(in the rows, 128 means zero)
A: 4 groups of rows, each row roughly a mix of its group's hidden directions:
A (136 x 18):
[[166 127 175 104 114 164 149 123 152 131  94 133 163 104 111 129  48 127]
 [125  99 166 128  73 131 125  99  95 150  58 142 131  97 111 140  81 132]
 [136 146 159 144 129 159 177 156 164  99 172 149 166 166 135 167 133  89]
 [122 116  94 130  82  95  96 114 137 163  83 140  77 105  92  86 146 155]
 [108 117 159 133 160 154 145 133  88 103 166 108 177 148 138 187 141  80]
 [124 143  95 148 109  77  93 116 119 124  75 145  74  82 102 108 158 139]
 [131 118 158  81 152 128 139  99 125 132 130 112 188 137 122 131  41 129]
 [137 125 173 118 155 161 134 118 155 109  92  97 119  83  79 113  68 106]
 [ 76 116 149 186  94 110 139 115  86 112 101 151  83 139 151 158 157 116]
 [142 168 159 158 128 155 164 141 122 120 174 163 147 186 142 150  81 108]
 [101 161 138 122 140 163 151 142 182 124 206 126 153 165 103 111 147 118]
 [107 119 111 110 156 100 123 111 192 127 121 101  93 129  65  77 104 119]
 [138 132 138 117  52 134 149 124 131 170 134 179 170 164 150 132 101 161]
 [100 123 138 172 129 146 140 150  95 106 159 129 122 147 142 179 200  86]
 [161 122 132 111 186 172 150 158 143 116 182  96 156 162 169 138 114 118]
 [123 122 103 112 177 146  85 133 125 138 147  73 104 102  65  96 157 109]
 [120 154 143 133 174 161 149 148 142 104 203 114 160 166 115 147 134  86]
 [120 152 132 127  89 105 104  89  98 161  92 156 112 115 112  92  67 172]
 [116 141 124 110 124 142 126 136  88 134 185 133 201 143 161 165 177 133]
 [167 168 144 124 159 139 132 123 112 132 151 139 150 157 115 122  31 119]
 [ 88 103 127 156  94  90 134 123  96 109 108 147 133 127 138 183 196  98]
 [140  88 124 110  95 118  98 106 106 162  54 118 106  82 111 108 103 153]
 [155 159 143 126 164 182  98 142  57 125 154 106 162  93 133 150 135 120]
 [124  76 144 104  74 163 160 139 142 160 139 133 177 158 168 151 150 144]
 [167 143 132 126 154 147 154 155 220 104 128 122 106 122  99 100 103 110]
 [114 157 125 165 112 126 146 148 108 106 162 163 133 150 194 162 189 138]
 [140 100 128 107 146 141 102 120 144 130  70  84  90  61 105  91 119 144]
 [154 117 175 158  92 172 157 147 101 115  92 150 134 111 182 174 122 125]
 [112 111  73 131  98  85 103 131 146 147 113 135  87 119 125 103 203 152]
 [138  43 138  98 100 138 139 123 101 164 105 110 167 151 153 163 113 121]
 [135  79 151 128  82 137 142 134 100 125  81 136 160 100 166 186 163 119]
 [ 88 153 103 157 102  83 115 118  79 125 145 164 123 144 165 147 186 147]
 [123 161 115 131 185 122 129 127 128 125 199 120 133 191 104 115  91 103]
 [156 117 141 142 126 174 117 136 110 142  84 112  70  93 172  96 104 173]
 [171 157 168 160  97 170 141 139 134 125  82 158  94  97 128 118  76 138]
 [132 118 101 112  85 114 125 134 206 149 106 138 106 109  79  85 157 142]
 [144 164 144 144 104 153 171 154 155 122 177 172 162 176 167 147 126 132]
 [124 122  85 149  95 107 119 149 115 138 134 150 105 138 179 136 214 154]
 [129 180 153 132 146 141 157 132 127 109 189 154 182 171 139 150  91 114]
 [169 149 153 154 188 148 137 138 119  91 109 114  90 117 144 128  60 110]
 [120 118 114  73 130 105 121 106 186 148 132 113 161 125  60  91 100 128]
 [140 107 118 130  66 123 122 131  94 152  90 156 131 109 191 144 162 174]
 [116 154  73 109 158  98 106 127 169 142 176 118 108 152 104  72 149 150]
 [119 109 130 154  66  82 154 115 134 129  77 177 103 146 170 141 118 148]
 [129 131 110 148 135 130 153 163 141 114 188 141 145 181 158 164 188 100]
 [ 90 156 111 148 126  82 109 103  49 133 158 154 138 165 154 147 133 138]
 [100  86 140 132 131 112 138 129 113 100 121 113 161 122 110 192 182  67]
 [132 130 111 110 212 142 110 140 104 108 181  77 150 133 128 140 148 101]
 [114  96 172 107 105 135 150  92 132 149  96 127 145 144 118 120  37 136]
 [128 147 110  99 172 119 134 117 153 139 177 116 135 177 155  84  72 165]
 [125 105 123 111 123 125 135 135  83 131 158 129 194 151 183 183 167 125]
 [112 129 120 185 121 147 127 155 104 116 136 131  67 133 165 140 203 126]
 [127 152 186 150  99 148 136 110 102 106  69 152 124  73 130 141  85 135]
 [163 158  75 134 204  90  98 140 120 111 149 111  91 138 127 106 119 120]
 [148 188 129 138 126 127 154 144 131 113 179 174 168 166 180 145 118 145]
 [141 105 110 106  82  88 110 104 132 156  58 144 114  94 129 102 105 171]
 [141 180 152 180 118 151 142 135  88 126 145 169  99 163 165 131  82 139]
 [152  98 126  68 153 136 127 119 166 151 133  92 169 135  84 106  72 119]
 [129 117 133 131  83 123 104 106 124 157  61 136  85  86  85  93 101 148]
 [131 219 150 159 152 140 126 128 142  90 136 151 102  96 107 101  98 134]
 [ 96 104 107 138 123 107 146 135 112 131 174 135 142 192 183 159 180 126]
 [147  66 126 114  82 130 123 128  98 153  69 126 133 102 179 149 145 156]
 [155 161 142  96 187 160 120 127 140 122 158  99 159 117  89 106  67 117]
 [112 147 147 163 134 132 144 134  68 100 156 148 149 153 187 184 150 115]
 [112  76 152 121  57 134 125 106 114 161  60 134 124  97 115 132 124 141]
 [121 135 145 146  69  97 117  99  90 135  59 168 117  91 121 138 105 143]
 [122  96 103 119 204 118 109 132 100 117 161  72 125 150 113 143 144  83]
 [156 150 129 106 181 174 140 158 164 118 195 103 165 149 120 123 124 110]
 [116  97 172 111  93 158 133 101 122 163 102 121 147 129  72 122  61 114]
 [140 119  94 101 179 126 107 143 177 120 142  82 118 105  69 101 157 102]
 [121 107 129 145  87 116 144 131  80 134 128 159 151 158 201 177 159 140]
 [121  91 111 134 105 104 100 112  64 146  76 124  99 103 176 134 148 162]
 [105  86 136 150  81 119 166 139 140 119 114 150 124 153 190 166 180 132]
 [149 137 109 165 168  92 124 141  80  86 114 134  99 128 192 165 146 117]
 [157  92 157  91 154 164 150 135 138 111 105  95 166  99 191 144 103 148]
 [ 78 146 182 140 128 135 155 110 109  93 150 138 180 135 111 178 124  86]
 [110  99 167 121  54 131 146 105 102 155  98 159 175 136 129 161 102 131]
 [124 183 153 154 127 141 154 132 182 113 154 156 112 152  75 105  86 105]
 [134 121 118 116 111  93 108 100 127 139  59 133  92  86 144  91  92 178]
 [126 127 137 149  96 102 107 107  95 121  48 144  90  67 123 129 123 141]
 [104 119 131 142 136 141 165 148 137 119 192 131 149 197 169 158 162 110]
 [122 104 136  77 161 124 146 114 192 126 142  96 164 143  87 109  79 112]
 [150 161 146 137 182 123 143 131  90  88 156 133 166 149 162 171  84 101]
 [129 170 138 152 155 177  87 133  43 133 153 112 115 101 126 128 139 131]
 [ 92 107 126 127 111 128 149 128 105 141 180 137 167 190 182 159 163 135]
 [107 102 126 120  96  87 140  95 131 146  90 146 107 149 179 104  82 182]
 [121 146 127 137 187 134 145 143 138 104 198 112 143 182 111 144 123  79]
 [168 176 138 130 177 180 144 168 164  98 178 119 145 126 129 126 128 111]
 [105 113 114  87 183 124 127 125 130 124 192  87 184 159 125 139 146 110]
 [148 157 117 136 172  98 139 137  92  95 167 143 166 164 180 173 118 110]
 [174 152 172 160 129 169 143 140  92 110  99 146 118 112 169 150  70 129]
 [ 98  96 109 139  81  68 117 102  95 138  75 150 104 120 159 139 153 153]
 [141 146 101 146 119 107  94 135 132 116  79 133  78  60 102 110 177 135]
 [122  77 126 141  91 123 136 138 103 126  90 131 120 114 193 167 189 140]
 [102 102 105 155  95 106 114 116  71 161 119 141  84 162 178 125 149 162]
 [133 177 156 172  87 138 144 124  91 134 131 186 118 157 159 135  82 148]
 [129 131 116 158 153 133 145 158 104 111 185 133 136 184 167 171 170  95]
 [144 106 130 111 190 145 146 146 117 111 176  93 169 168 160 163 118  96]
 [ 96  96 143 114  66 110 158 108 121 152 129 159 177 170 167 155 123 148]
 [120 120 118 128 111  94  95  99 124 140  64 126  82  82  76  95 108 136]
 [132 107 126 126  91 105 104 100  99 151  53 136  94  87 135 108  98 166]
 [148 150 163 138 149 169 169 150 134 108 176 138 169 170 156 161  95 104]
 [ 97 113 117  85 167 143 121 122 156 143 189  82 161 152  83 106 141 114]
 [ 94  96 180 111 113 159 146 105 121 143 135 112 173 146  77 148  86  91]
 [102 163  93 159 127 103 135 139 163 128 180 153  85 183 126  99 162 134]
 [ 91 132 123 160 121 125 161 137 141 130 185 148 107 209 167 128 146 131]
 [108 112 161 100  75 136 168 110 153 150 138 154 190 164 142 139  90 145]
 [125 146  91 168 153 128 103 154  90 117 157 121  83 130 150 134 207 123]
 [130 130 143  99 136 131 121 105 172 137 102 111 125 101  56  85  65 125]
 [132 162 139 140 120 119 109 107 140 128  81 139  80  86  78  83  77 142]
 [125 117 166 121  63 163 168 130 138 153 138 163 178 161 160 149 110 147]
 [141  72 118  84 165 120 104 109 103 153 115  78 150 131  89 128  82 103]
 [124 101  95 112 159 118 124 143  99 125 170 105 158 154 191 157 187 133]
 [138 142 127  98 127 125 150 137 188 128 173 139 191 158  76 135 119  94]
 [ 91 130  90 112 129  84  94 106 156 140 122 114 100 108  62  83 160 133]
 [122  90 128 113 103 117 121 121  74 131  98 126 165 101 190 171 171 149]
 [124 138 106 101 178 120 126 130 184 127 177 101 133 157  70  94 112 105]
 [112 125 135  89 130 124 159 118 216 130 155 123 162 156  91 100  97 126]
 [141 127  93 130 215  89 104 130  99  99 143  91 110 136 120 138 124  90]
 [ 90 107 179 125 130 154 162 123 114 102 149 117 188 139 141 186 140  92]
 [143 164 113 156  98 130 122 146 184 129 111 155  72 104  78  87 150 130]
 [177 130 150  92 140 162 122 129 156 127  86 108 145  67 106 107  75 139]
 [ 91 134  93 157 113  74 145 131 161 116 147 157  88 172 157 121 178 139]
 [124 188 157 147 115 137 122 105 119 128 107 155  96 105 124  86  61 169]
 [144  98 156 102 124 161 169 152 174 106 136 118 193 121 143 172 153 102]
 [116  83 160 157  63 143 143 119  95 147  71 148 100 126 162 149 123 140]
 [114  87 111 132  82  85 129 115 118 138  73 145 102 118 187 131 154 169]
 [158 152 133 122 212 160 130 145 139 105 170  91 125 141 122 115  85 106]
 [102  83 175 103  99 185 149 117 150 159 134 104 161 141  84 126 101 112]
 [125 134 137 144  93 113 103 104 113 136  56 141  82  73  93 104 106 143]
 [ 74  88 129  82 100 100 139  92 135 158 149 124 188 168 120 131 122 139]
 [125 150 159 125 166 174 164 149 149  98 191 117 172 154 154 150 130 110]
 [169 136 160 160  80 164 135 142  83 133  84 163 122 102 168 157 113 140]
 [112 144  90  98 177 108 103 129 169 119 166  95 134 116  71  97 166 114]
 [135 141 151 109 184 171 141 132 121 125 189 100 168 165 128 130  79 112]
 [137  71 129 120 117 102 153 129 101 123 111 133 165 159 197 186 131 120]]

one row of each group, then the others: which group is each in?
[109 116  99  75 142  95  93  99 156 144 109  96 131  87  89  79 130 158]
(4)
[135  83 158 106 110 106 165 105 156 127  83 135 150 146 142 140  49 126]
(107)
[106 175 148 132 127 155 162 143 163 111 201 150 172 164 139 136 148 126]
(94)
[153  98 141 137  93 148 112 133 102 133  51 124 102  59 138 137 144 140]
(47)

[115 165 187 158 159 177 145 126 124  99 143 121 117 127  90 132  77  90]
(47)
[107  79 149 136 115 130 118 116 106 113  57 102 100  65 129 146 160 120]
(94)
[120 158 160 166 192 154 127 128  72  88 143 108 101 127 152 145 100 107]
(4)
[102 163 127 159 124 169 116 144  77 141 192 135 123 154 155 133 181 141]
(107)
[156 126 153  89  81 150 142 117 146 154  99 148 174 108 150 116  74 175]
(4)
[138 184 155 113  89 167 106 121 103 146 130 152 178  75  94 121 120 152]
(107)
[166 143 166 131 126 171 156 135 147 138 136 141 139 158 109 122  37 113]
(4)
[126 170 100 122 198 104  91 113 112 109 135 101  90 102 135  83 110 158]
(47)
[119 153  84 133 139 100 112 129  84 145 183 144 132 179 182 124 152 161]
(4)
[112 109 135 119 105  77 155 117 180  84  71 145 140  88 152 150 155 132]
(47)
[150  95 152  83  96 153 161 138 193 129 111 126 192 107 120 144 128 124]
(4)
[168 172  70 131 170  79 112 141 118 126 169 147 122 170 151 117 115 135]
(94)
